(in the rows, 128 means zero)
Rotation paths and how fast each direction turns (deg/step):
Each turn is a multiple of 5 degrees from 10 to 175, or 0.
Each row of a path follows its step; steps can be skipped.
path 1
step 1: [133 118 124 123 122 129 125 121 122 127 130 133 129 133 134 129 122 125
 132 127 132 134 136 139 131 117 138 134 127 133 126 124 116]
step 2: [134 121 127 131 128 130 132 133 122 128 129 123 122 127 117 124 142 140
 132 122 120 135 127 127 120 125 129 135 134 122 131 124 121]
step 3: [130 136 126 147 141 130 123 126 123 130 119 127 131 124 132 133 125 132
 126 118 131 133 125 127 125 133 118 132 129 134 127 125 130]
step 4: [131 130 132 131 121 123 133 128 139 126 118 135 127 132 127 136 124 125
 128 132 128 127 134 123 138 121 121 135 118 131 120 117 125]
step 6: [133 131 126 134 130 129 132 126 120 123 137 123 123 121 121 132 115 133
 122 132 136 132 122 130 125 130 134 126 138 132 120 133 119]
step 9: [127 127 119 131 136 124 128 137 132 127 130 123 134 130 133 129 115 122
 128 132 128 141 134 135 123 118 123 127 127 140 125 128 128]
step 10: [129 126 129 131 123 128 133 129 137 124 126 125 126 124 120 118 127 128
 134 130 133 137 126 127 139 119 141 136 132 128 138 120 121]
step 11: [130 133 119 129 133 134 132 134 118 129 132 129 125 117 132 124 135 139
 130 128 135 129 131 119 129 142 127 137 128 126 129 123 130]
step 12: [138 129 123 130 132 133 115 126 131 126 123 135 136 125 118 137 115 132
 124 129 134 127 134 129 127 131 121 127 122 123 118 127 126]
step 13: [118 126 132 132 126 118 133 128 131 119 129 133 130 129 120 133 132 125
 124 127 123 132 147 137 130 125 135 128 120 123 131 125 127]
[129 130 129 126 132 130 124 130 129 130 130 126 130 128 126 135 129 128
 128 128 130 128 128 129 130 129 129 128 132 134 126 129 129]	125
[129 131 128 129 127 129 128 128 124 129 130 127 126 129 128 124 130 130
 130 130 129 133 128 129 130 122 134 126 132 128 126 130 129]	85
[128 135 127 127 131 130 128 127 124 125 130 130 124 127 133 129 125 127
 127 128 129 129 127 128 124 129 125 127 129 129 130 127 128]	130
[124 130 130 131 131 129 125 129 130 125 130 130 129 131 128 127 128 126
 127 128 123 128 127 129 130 126 127 130 124 127 123 127 132]	80
path 2
step 0: [135 134 117 124 123 123 128 125 134 139 133 124 136 125 114 135 136 128
 137 122 128 124 125 127 131 119 114 124 142 124 129 126 133]
step 1: [132 134 126 137 128 131 125 130 130 137 133 123 127 127 117 131 123 115
 122 130 125 114 127 119 131 115 120 117 131 117 129 135 135]
step 3: [131 142 129 124 131 122 130 135 133 134 126 124 131 126 132 140 128 128
 128 117 121 109 115 136 138 122 126 121 129 126 131 127 133]
step 4: [132 138 132 124 118 137 131 136 123 124 132 125 124 133 125 136 129 124
 129 133 114 111 119 124 131 130 120 123 142 127 127 123 130]
step 5: [134 135 142 125 125 134 131 128 128 131 140 122 124 126 127 134 114 123
 129 125 125 112 131 130 137 130 130 127 132 123 144 121 120]
step 6: [125 129 133 115 132 133 133 139 128 130 139 121 123 141 136 144 121 128
 126 124 125 125 125 132 131 127 132 128 132 119 129 114 134]
step 8: [130 128 124 117 126 129 128 132 125 138 133 123 119 122 124 137 119 126
 135 128 113 131 139 117 123 124 131 132 138 126 140 118 132]
step 9: [125 119 127 124 128 120 137 128 127 135 136 120 117 127 134 138 113 114
 127 134 125 130 138 131 126 131 129 123 133 119 133 133 137]
step 12: [133 128 129 128 112 128 140 123 119 129 134 134 131 117 127 139 124 120
 123 127 121 124 131 124 112 135 132 126 133 121 130 136 134]
step 13: [134 127 122 124 117 133 141 124 136 131 129 127 135 127 131 134 115 126
 127 114 137 128 127 135 120 134 126 126 133 113 134 135 126]
[128 133 127 126 125 132 129 127 124 130 130 124 126 125 124 126 127 128
 129 131 130 129 130 128 127 128 129 125 128 131 128 130 128]	95
[125 128 123 127 128 130 127 132 128 128 128 127 129 131 130 126 125 126
 127 132 127 127 125 126 129 127 130 128 124 125 126 129 134]	140
[129 124 126 130 129 124 126 128 125 130 128 130 125 127 128 129 128 133
 128 130 127 130 130 127 130 124 124 124 128 127 129 132 131]	40
path 3
step 0: [125 134 129 131 126 118 137 127 129 133 126 126 132 128 117 128 126 131
 125 122 124 138 130 140 140 120 133 129 133 122 130 121 119]
step 1: [129 128 140 121 135 131 124 124 122 131 125 127 127 123 125 126 126 126
 126 127 120 127 121 134 120 129 139 129 137 112 135 134 122]
step 2: [119 123 117 126 131 123 130 133 125 122 125 126 130 132 117 126 123 132
 126 128 125 126 119 126 130 119 128 114 132 115 135 119 127]
step 3: [121 138 131 126 136 126 123 135 121 130 133 119 118 125 128 125 136 129
 123 127 119 129 129 125 131 124 128 140 128 115 130 121 124]
step 4: [116 119 130 125 133 133 124 129 127 122 126 126 127 129 133 133 122 121
 121 129 121 123 130 134 123 135 122 119 120 114 129 122 130]
step 5: [122 134 127 131 133 123 138 142 120 130 125 124 129 137 124 130 122 120
 117 130 126 138 133 123 132 129 124 130 127 129 125 120 121]
step 6: [126 130 135 117 125 126 133 123 129 134 128 126 135 126 137 138 127 120
 124 124 120 128 133 132 126 132 130 134 128 114 118 126 119]
step 7: [123 128 129 120 127 130 142 138 125 126 119 131 130 136 118 131 120 122
 127 131 122 127 121 130 118 125 135 120 129 126 120 131 130]
step 8: [125 133 127 127 125 117 139 132 132 133 139 124 130 123 118 128 126 130
 129 124 117 124 124 123 132 126 127 135 138 120 119 126 124]
step 11: [125 136 123 135 128 134 131 123 130 132 131 121 126 121 125 129 136 122
 117 129 126 132 140 135 122 127 127 139 134 118 129 124 119]
[129 131 123 131 129 122 131 129 127 131 126 128 127 127 125 127 125 128
 127 127 130 125 130 126 130 125 125 129 125 128 128 129 126]	135
[130 128 130 127 130 127 128 124 129 130 133 128 127 122 130 128 127 124
 127 131 125 126 130 124 128 128 130 130 129 128 131 128 128]	145
path 4
step 0: [118 129 125 123 124 124 129 134 139 115 130 128 126 128 149 125 126 128
 135 122 126 132 129 129 136 140 119 135 128 122 136 136 137]
step 1: [131 133 126 133 121 128 119 119 133 131 126 134 126 144 124 126 134 128
 123 134 122 136 124 139 140 138 131 130 128 140 130 144 120]
step 3: [123 133 126 126 139 129 122 139 129 122 131 137 122 115 119 123 127 115
 130 127 137 119 132 115 120 129 122 127 121 119 129 139 131]
step 6: [136 126 136 126 126 128 142 125 138 121 126 140 132 130 120 117 127 122
 123 127 133 114 120 128 121 129 125 131 128 125 124 115 113]
step 7: [132 130 132 121 132 118 134 135 123 115 118 127 140 136 120 130 135 137
 118 130 131 130 129 121 125 124 121 128 133 127 138 124 145]
step 8: [119 137 122 128 133 132 130 128 131 131 114 117 120 135 130 145 131 132
 123 133 124 132 127 125 140 124 131 132 116 120 117 127 133]
step 9: [124 110 125 144 126 128 134 123 122 132 129 124 118 130 130 124 121 127
 119 131 119 118 120 132 129 127 145 123 130 123 123 128 125]
step 10: [132 129 119 131 124 132 128 141 133 123 132 129 140 126 135 113 124 130
 135 122 126 133 123 124 112 127 142 116 131 129 129 126 139]
step 12: [123 121 136 137 139 123 117 125 132 132 145 126 131 129 125 140 136 136
 121 136 124 133 128 140 136 132 126 127 129 135 133 128 120]
step 13: [122 120 131 135 132 124 125 127 137 144 130 140 125 125 123 118 120 142
 134 121 129 137 135 114 123 130 123 131 127 129 119 124 124]
[125 126 128 128 128 130 128 129 127 125 131 129 126 129 129 126 130 124
 121 130 129 125 126 129 129 129 126 129 127 125 129 130 123]	130
[132 130 125 127 126 127 128 131 128 131 128 127 127 127 128 122 131 129
 124 127 128 130 127 125 128 132 126 131 131 128 128 129 132]	110
[128 123 129 127 131 127 124 130 124 128 127 125 124 128 125 128 126 128
 128 128 127 131 127 125 128 126 126 127 126 124 122 130 129]	70
[128 129 131 129 123 129 130 126 126 125 130 126 128 132 130 126 123 128
 129 127 128 131 127 128 125 131 131 131 127 129 125 131 127]	80
[130 128 129 125 128 132 133 130 125 128 125 127 129 130 129 129 126 132
 126 126 125 124 124 129 130 129 128 128 126 126 128 125 130]	35
path 5
step 1: [125 120 117 127 126 135 141 126 129 133 125 130 138 136 128 127 134 135
 135 124 132 126 150 120 125 130 128 124 130 116 127 131 120]
step 2: [132 118 133 121 126 129 122 125 129 138 129 115 127 132 125 108 124 130
 134 137 122 128 128 132 126 139 129 123 135 140 134 135 130]
step 4: [127 138 125 136 121 139 127 129 130 139 111 127 132 130 142 124 122 127
 133 127 122 127 138 124 132 128 136 115 128 133 136 128 127]
step 5: [130 118 136 124 125 124 125 128 118 125 121 124 123 137 127 129 128 129
 121 122 133 127 129 134 118 134 142 133 135 131 133 133 148]
step 6: [122 118 113 128 125 125 123 134 127 131 123 129 122 132 135 143 127 114
 133 135 133 130 123 114 129 127 136 123 128 135 121 129 121]
step 8: [125 114 126 118 132 120 142 137 126 138 133 129 125 128 136 138 134 131
 134 136 133 125 137 134 118 128 126 126 127 131 134 123 140]
step 9: [125 123 127 141 134 122 119 134 127 131 136 131 135 136 122 128 132 133
 143 129 123 136 133 123 132 131 130 121 134 142 117 136 123]
step 10: [131 122 125 125 132 132 133 116 127 138 132 116 131 123 139 126 134 138
 127 118 136 121 137 130 128 132 131 124 144 120 122 125 123]
step 11: [128 120 133 123 116 142 130 131 129 134 138 136 127 129 133 122 127 127
 131 147 116 130 134 131 124 131 138 121 131 133 127 131 134]
step 12: [130 123 134 141 136 125 114 128 125 130 118 131 124 120 132 127 131 121
 134 120 122 117 123 131 125 123 130 123 143 128 119 134 136]
[131 128 124 124 126 130 128 127 129 131 130 128 125 127 125 126 130 131
 125 124 129 128 128 133 128 129 130 126 127 131 132 125 130]	125
[133 131 128 127 127 125 127 128 130 128 131 126 125 129 129 133 129 131
 129 131 130 127 127 127 126 129 129 129 131 122 131 130 129]	145
path 6
step 2: [145 131 127 127 124 128 130 125 122 140 122 127 127 128 128 122 127 126
 133 130 128 142 125 119 125 137 129 121 123 135 140 130 134]
step 3: [131 129 132 131 128 127 128 121 130 124 121 129 126 129 138 123 125 123
 129 138 130 128 130 122 127 120 119 120 134 127 138 115 147]
step 4: [135 131 126 126 117 126 136 122 131 131 127 119 123 121 126 121 139 122
 129 144 125 128 121 138 128 120 121 133 133 126 136 127 127]
step 6: [135 130 124 124 131 131 131 126 133 138 120 138 118 124 117 131 129 129
 124 135 130 142 136 129 127 125 118 114 132 123 127 132 132]
step 7: [139 127 142 123 131 127 135 128 119 142 121 127 127 130 135 123 127 122
 126 133 138 134 120 129 124 125 132 114 129 126 137 126 128]
step 8: [137 135 134 130 133 122 134 130 133 125 124 132 119 130 125 118 136 123
 132 139 130 127 128 124 131 122 128 124 133 142 130 112 135]
step 9: [136 131 131 130 117 128 132 116 127 138 122 132 119 117 128 119 125 125
 137 136 118 130 133 130 131 127 123 134 127 136 140 131 126]
step 11: [130 127 126 127 123 133 131 133 125 131 125 127 130 120 123 125 138 129
 123 134 136 147 127 132 128 113 114 121 133 129 133 125 128]
step 12: [136 129 121 132 135 127 128 130 121 133 119 127 119 133 130 123 129 119
 120 142 136 131 119 130 131 130 128 118 122 136 141 132 125]
step 13: [137 129 125 127 130 123 130 121 134 137 124 130 116 125 125 131 125 130
 130 142 125 138 124 119 124 130 131 123 133 136 128 118 141]
[127 128 127 131 130 127 127 131 128 127 130 131 125 124 128 131 130 130
 128 129 125 130 132 128 129 123 126 127 132 128 124 124 131]	145
[126 127 128 127 126 133 126 133 129 129 129 129 132 127 126 128 129 128
 125 131 127 130 130 128 131 130 126 124 129 127 127 130 123]	70
path 7
step 0: [126 121 117 126 132 117 126 119 125 127 129 132 138 128 131 133 125 123
 120 125 128 134 134 134 129 143 125 124 124 122 123 127 143]
step 2: [131 128 128 127 124 132 122 133 131 130 128 122 126 117 122 124 128 130
 131 119 119 129 121 133 136 137 130 124 112 121 124 136 141]
step 4: [122 136 122 127 129 136 131 126 124 126 127 116 132 119 131 124 129 125
 128 139 138 127 136 124 125 124 136 126 112 119 126 132 135]
step 5: [134 136 128 133 134 126 130 134 139 132 118 130 119 119 127 114 126 135
 129 132 129 131 126 121 136 132 123 130 118 126 126 121 138]
step 6: [126 140 130 123 128 134 121 110 137 121 134 131 127 115 128 123 130 132
 121 134 129 132 134 133 130 135 129 132 134 120 130 126 131]
step 7: [129 131 128 115 134 123 137 131 127 130 137 123 138 122 130 128 120 130
 124 144 132 132 130 121 125 134 129 127 125 129 126 118 141]
step 8: [129 134 118 116 131 128 116 127 140 127 124 132 130 123 132 125 120 130
 128 129 125 126 128 118 135 129 119 122 118 127 140 122 126]
step 11: [126 130 124 123 125 133 117 132 134 124 130 117 131 133 140 130 129 133
 132 129 126 126 122 133 136 128 124 122 109 128 128 132 139]
step 12: [134 124 125 128 125 139 128 131 128 130 130 138 127 121 116 121 132 123
 132 125 122 132 133 133 142 137 126 124 120 120 124 131 140]
step 13: [124 128 123 130 131 128 130 115 129 125 127 117 130 133 133 123 130 123
 126 130 129 137 143 126 131 132 131 139 117 114 125 133 136]
[129 132 130 130 127 131 131 126 123 131 130 127 123 129 130 127 131 129
 128 128 130 128 131 127 133 127 127 128 125 127 125 127 127]	40
[125 131 129 130 125 133 128 129 125 126 133 128 131 125 126 129 126 128
 131 131 128 126 126 132 126 125 130 127 127 128 127 128 129]	145
[127 128 124 126 125 128 127 128 129 127 130 131 128 131 127 133 126 128
 127 126 129 128 127 127 132 128 128 131 126 132 122 131 128]	35
[128 131 129 126 132 129 125 133 128 128 126 129 127 130 130 126 127 127
 131 129 132 123 125 126 129 127 126 124 126 128 127 131 127]	110
path 8
step 0: [126 123 132 125 131 124 129 118 135 131 127 111 130 128 120 132 114 126
 129 135 130 126 133 130 127 127 132 139 138 144 134 132 124]
step 1: [114 129 131 117 127 125 128 118 125 120 124 120 127 132 125 137 122 133
 138 143 126 122 116 124 135 126 125 136 122 131 133 130 131]
step 2: [120 125 127 131 126 134 128 133 133 117 130 125 127 125 136 129 133 139
 142 147 129 138 131 124 127 135 128 134 122 127 128 133 134]
step 5: [132 124 137 127 127 127 130 133 129 130 127 108 129 131 134 129 124 143
 144 134 126 128 126 125 127 122 121 127 124 130 122 122 117]
step 7: [129 139 120 132 121 133 134 122 130 124 135 136 117 116 120 141 126 138
 133 136 122 132 128 130 121 128 123 129 137 131 129 129 122]
step 9: [121 129 133 124 118 123 127 116 118 138 123 123 127 132 124 121 125 129
 135 139 129 135 125 121 120 118 135 123 121 140 119 128 126]
step 10: [126 133 129 135 121 126 131 123 130 127 125 125 126 127 118 114 124 137
 139 143 135 124 126 123 116 131 119 127 139 131 126 132 132]
step 11: [125 121 129 132 127 127 135 121 135 128 126 128 128 126 122 124 119 138
 131 140 128 126 136 134 131 128 128 147 141 134 138 121 125]
step 12: [119 129 125 124 123 134 133 111 124 125 124 121 124 127 127 134 131 131
 129 138 122 126 126 121 134 126 139 142 120 132 139 129 120]
step 13: [120 135 124 124 121 130 134 126 128 123 128 116 123 124 132 123 133 131
 149 134 129 130 134 120 124 139 130 128 114 130 132 132 130]
[131 127 128 128 122 131 131 131 129 131 126 129 126 130 128 126 129 125
 127 130 128 130 128 131 125 125 127 127 125 130 127 130 133]	65
[128 123 125 130 126 132 129 129 128 126 130 131 129 128 124 129 133 129
 127 131 126 128 130 129 129 127 130 128 133 124 128 126 128]	85
[131 130 131 128 130 128 131 126 130 126 130 131 127 127 129 130 127 129
 124 131 130 125 133 129 125 127 128 125 129 130 132 127 128]	95
[128 127 131 127 128 129 127 128 127 132 132 130 128 121 125 129 125 126
 128 127 126 129 129 127 128 124 124 125 128 127 124 129 125]	35
[128 129 133 132 126 127 129 126 129 127 127 128 131 128 129 129 132 124
 130 130 131 132 129 124 125 130 129 127 125 124 126 128 126]	100
[127 125 131 125 129 129 124 131 130 125 131 123 130 127 127 132 129 125
 127 131 127 128 128 130 131 131 127 127 126 129 129 132 131]	25
